500 stands for zero in the data rows.
Some points, one per row:
array([568, 490, 535, 517, 519, 715, 540, 343])
array([481, 508, 518, 439, 519, 516, 576, 815])
array([538, 630, 504, 308, 447, 669, 375, 713])
array([552, 486, 420, 590, 599, 463, 553, 338])
array([555, 487, 405, 509, 528, 426, 530, 507])
array([410, 517, 575, 490, 466, 392, 459, 525])
array([365, 794, 825, 312, 443, 371, 267, 991])
array([582, 443, 446, 492, 531, 498, 613, 323])
array([554, 435, 489, 540, 504, 570, 552, 503])
array([586, 451, 491, 515, 547, 461, 541, 442])
array([552, 453, 467, 558, 552, 522, 475, 427])
array([  0, 999, 999,   0,   0,   0,   0, 952])
array([567, 483, 372, 501, 542, 500, 549, 377])
array([  0, 999, 999,  26,   0,   0,   0, 999])
array([503, 452, 584, 534, 517, 434, 566, 475])
array([537, 415, 466, 507, 519, 562, 528, 445])
array([539, 403, 440, 520, 526, 439, 497, 474])
array([558, 468, 475, 572, 640, 518, 540, 345])
array([520, 475, 506, 611, 624, 588, 453, 467])
array([525, 391, 452, 495, 519, 530, 560, 554])
array([258, 999, 844,   0,  83,  25,  18, 909])
array([575, 422, 378, 515, 505, 618, 511, 519])
array([494, 441, 428, 690, 825, 661, 499, 516])
array([522, 434, 497, 509, 522, 530, 522, 330])
array([524, 449, 458, 592, 667, 560, 556, 457])
Then 12 other points, each followed by its number:
array([607, 502, 529, 503, 515, 560, 552, 464]) 0
array([561, 535, 485, 488, 499, 628, 538, 436]) 1
array([527, 453, 465, 561, 495, 510, 474, 417]) 2
array([512, 445, 417, 590, 557, 526, 426, 366]) 3
array([494, 484, 483, 517, 509, 578, 461, 400]) 4
array([381, 554, 508, 654, 420, 521, 460, 412]) 5
array([394, 416, 461, 511, 479, 236, 494, 476]) 6
array([551, 539, 414, 496, 503, 470, 477, 364]) 7
array([524, 446, 481, 580, 562, 397, 407, 448]) 8
array([455, 533, 549, 576, 485, 526, 510, 459]) 9
array([477, 456, 472, 497, 507, 527, 531, 514]) 10
array([536, 457, 504, 526, 497, 518, 550, 420]) 11
Which of these numbered points is nearest to each point below, ignoring the direction in which the first points spread most? Its number follows each.
array([476, 452, 432, 597, 627, 660, 478, 402]) > 4
array([538, 419, 539, 513, 515, 579, 462, 297]) > 4
array([508, 422, 471, 507, 511, 456, 473, 433]) > 2
array([461, 530, 585, 565, 461, 549, 520, 426]) > 9
array([517, 512, 486, 580, 564, 594, 599, 403]) > 9
array([552, 435, 475, 507, 527, 452, 498, 380]) > 2
array([501, 432, 504, 654, 641, 605, 523, 348]) > 9
array([522, 450, 479, 509, 520, 583, 482, 451]) > 4
array([341, 410, 498, 519, 492, 265, 544, 469]) > 6
array([593, 387, 348, 535, 506, 607, 440, 491]) > 2
array([515, 498, 724, 479, 516, 503, 643, 620]) > 0
array([513, 470, 463, 640, 576, 497, 607, 306]) > 9
Here are 12 other points, each followed by its number:
array([265, 938, 789,   0,   0,   0,   0, 999]) 0
array([535, 449, 525, 585, 527, 564, 566, 358]) 1
array([539, 466, 443, 585, 590, 594, 491, 439]) 2
array([399, 520, 460, 647, 299, 413, 517, 614]) 3
array([498, 501, 377, 479, 493, 452, 476, 538]) 4
array([533, 458, 516, 511, 524, 420, 579, 428]) 5
array([531, 531, 514, 489, 507, 508, 539, 603]) 6
array([572, 483, 436, 470, 454, 379, 507, 589]) 7
array([511, 507, 448, 464, 494, 509, 600, 472]) 8
array([563, 464, 470, 639, 658, 576, 500, 447]) 9
array([529, 481, 553, 516, 496, 463, 506, 433]) 10
array([537, 471, 417, 532, 520, 533, 551, 462]) 11
Which of these numbered points is nearest to each point below, ignoring the direction in which the first points spread most? Its number follows each.
array([595, 563, 197, 290, 113, 505, 560, 754]) > 0
array([524, 472, 520, 507, 535, 661, 519, 314]) > 1
array([567, 418, 445, 542, 505, 516, 534, 370]) > 10
array([591, 470, 337, 561, 285, 512, 461, 419]) > 0
array([555, 485, 331, 512, 526, 500, 556, 436]) > 4
array([288, 871, 733, 351, 473, 209, 178, 869]) > 9
array([554, 466, 437, 501, 497, 542, 496, 476]) > 11
array([466, 522, 503, 429, 504, 554, 610, 499]) > 8
array([546, 443, 361, 647, 620, 457, 586, 423]) > 4
array([539, 477, 400, 426, 535, 424, 563, 659]) > 7
array([491, 564, 378, 415, 469, 485, 635, 596]) > 8
array([555, 483, 574, 494, 552, 402, 521, 381]) > 5
